[[-38  16  -2   4 -31  -5 -47  16  -2  41   2 -51]
 [-45  60   4  -4 -50  13  53  51   4  48   0 -20]
 [-20 -19  -8   7 -19 -13 -30  50   5  20   9  10]]
|
[[ 16  -2   4 -31  -5 -47  16  -2  41   2 -51 -38]
 [ 60   4  -4 -50  13  53  51   4  48   0 -20 -45]
 [-19  -8   7 -19 -13 -30  50   5  20   9  10 -20]]

[[ 28  31]
 [-10  25]
 [ 67  33]
 [-21 -37]
 [ 30 -24]
 [-39 -46]
 [-32 -26]
 [ 13  19]]
|
[[ 31  28]
 [ 25 -10]
 [ 33  67]
 [-37 -21]
 [-24  30]
 [-46 -39]
 [-26 -32]
 [ 19  13]]

[[ 17  -4 -14 -11  22 -47  14]
 [ 16 -11  -5  12  -4  28 -14]
 [ 21  -8  -9   2 -28  22 -61]
 [ -3   2  15 -53   9  27 -27]
 [  2  -8 -20  -9   4  19   0]
 [ -7  27  -2  -6  20  -3   6]]
|
[[ -4 -14 -11  22 -47  14  17]
 [-11  -5  12  -4  28 -14  16]
 [ -8  -9   2 -28  22 -61  21]
 [  2  15 -53   9  27 -27  -3]
 [ -8 -20  -9   4  19   0   2]
 [ 27  -2  -6  20  -3   6  -7]]

[[ 20 -10  11  59]
 [ 11 -27   7  36]
 [ 45 -16 -16  45]
 [ 36  15  17  31]]
|
[[-10  11  59  20]
 [-27   7  36  11]
 [-16 -16  45  45]
 [ 15  17  31  36]]

[[-26 -29 -17]
 [-41  43  -6]
 [ -7 -67  61]
 [-27 -14  54]]
|
[[-29 -17 -26]
 [ 43  -6 -41]
 [-67  61  -7]
 [-14  54 -27]]

[[ -5 -73  -4   1  74   4   5]
 [ -1   8  -3  -3  -6   0  -1]
 [  0  -6   3   0   3  -3  -2]
 [  1  13  -1   0 -11   1   0]
 [ -1   2   4  -4  -4  -6  -3]
 [  4  42  -6   6 -39   8   2]
 [ -1   6  -1  -1  -5   0  -1]
 [ -2  -1   0  -5   2  -4  -2]
 [ -2 -38   5   1  33   0   3]
 [  0   7   0  -1  -7  -1  -1]
 [  0   3   4  -1  -6  -4  -2]]
|
[[-73  -4   1  74   4   5  -5]
 [  8  -3  -3  -6   0  -1  -1]
 [ -6   3   0   3  -3  -2   0]
 [ 13  -1   0 -11   1   0   1]
 [  2   4  -4  -4  -6  -3  -1]
 [ 42  -6   6 -39   8   2   4]
 [  6  -1  -1  -5   0  -1  -1]
 [ -1   0  -5   2  -4  -2  -2]
 [-38   5   1  33   0   3  -2]
 [  7   0  -1  -7  -1  -1   0]
 [  3   4  -1  -6  -4  -2   0]]
---
[[-55 -31 -35   2 -35]
 [-61 -38 -31  11 -31]
 [ -4   6  13   2  13]
 [ -5  -7  19  -1  19]
 [ 24  11  14  -7  14]
 [-10  -6 -20  -1 -20]
 [ 26  43 -54  -2 -54]]
|
[[-61 -38 -31  11 -31]
 [-55 -31 -35   2 -35]
 [-10  -6 -20  -1 -20]
 [ -5  -7  19  -1  19]
 [ -4   6  13   2  13]
 [ 24  11  14  -7  14]
 [ 26  43 -54  -2 -54]]

[[-68  15   2 -65]
 [  0  -8  -4   0]
 [ 15 -68 -24 -54]
 [ -1   3  -9   7]
 [ -2  -9   1   4]
 [-15  65  23  49]
 [ -5  -7   8  -4]
 [ -8  -2  -3   2]]
|
[[-68  15   2 -65]
 [-15  65  23  49]
 [ -8  -2  -3   2]
 [ -5  -7   8  -4]
 [ -2  -9   1   4]
 [ -1   3  -9   7]
 [  0  -8  -4   0]
 [ 15 -68 -24 -54]]

[[  2  58 -51 -38]
 [ 39 -10 -32  33]
 [ 58 -60 -22 -39]
 [ 46  10 -51 -17]
 [-35 -42  24  41]
 [  0  29  47 -65]]
|
[[-35 -42  24  41]
 [  0  29  47 -65]
 [  2  58 -51 -38]
 [ 39 -10 -32  33]
 [ 46  10 -51 -17]
 [ 58 -60 -22 -39]]

[[ 11  -2  20 -29 -47  60 -10]
 [  0 -46 -30  -3 -40 -10  -1]]
|
[[  0 -46 -30  -3 -40 -10  -1]
 [ 11  -2  20 -29 -47  60 -10]]

[[ 43 -16  42 -27  46 -38 -29  47   0 -16  44  46 -13  33]
 [-33  20 -32  39 -38 -30  39 -28   0  19 -32 -35  18 -17]
 [ 26  19  26  34  27 -63  31  41   0  19  28  28  -5  31]
 [ 42 -20  41 -31  44 -35 -32  44   0 -19  44  45 -13  34]]
|
[[-33  20 -32  39 -38 -30  39 -28   0  19 -32 -35  18 -17]
 [ 26  19  26  34  27 -63  31  41   0  19  28  28  -5  31]
 [ 42 -20  41 -31  44 -35 -32  44   0 -19  44  45 -13  34]
 [ 43 -16  42 -27  46 -38 -29  47   0 -16  44  46 -13  33]]

[[-62 -18 -26]
 [-27  58  14]
 [-22 -28 -31]
 [ 44 -47 -52]
 [-52 -54  -4]]
|
[[-62 -18 -26]
 [-52 -54  -4]
 [-27  58  14]
 [-22 -28 -31]
 [ 44 -47 -52]]
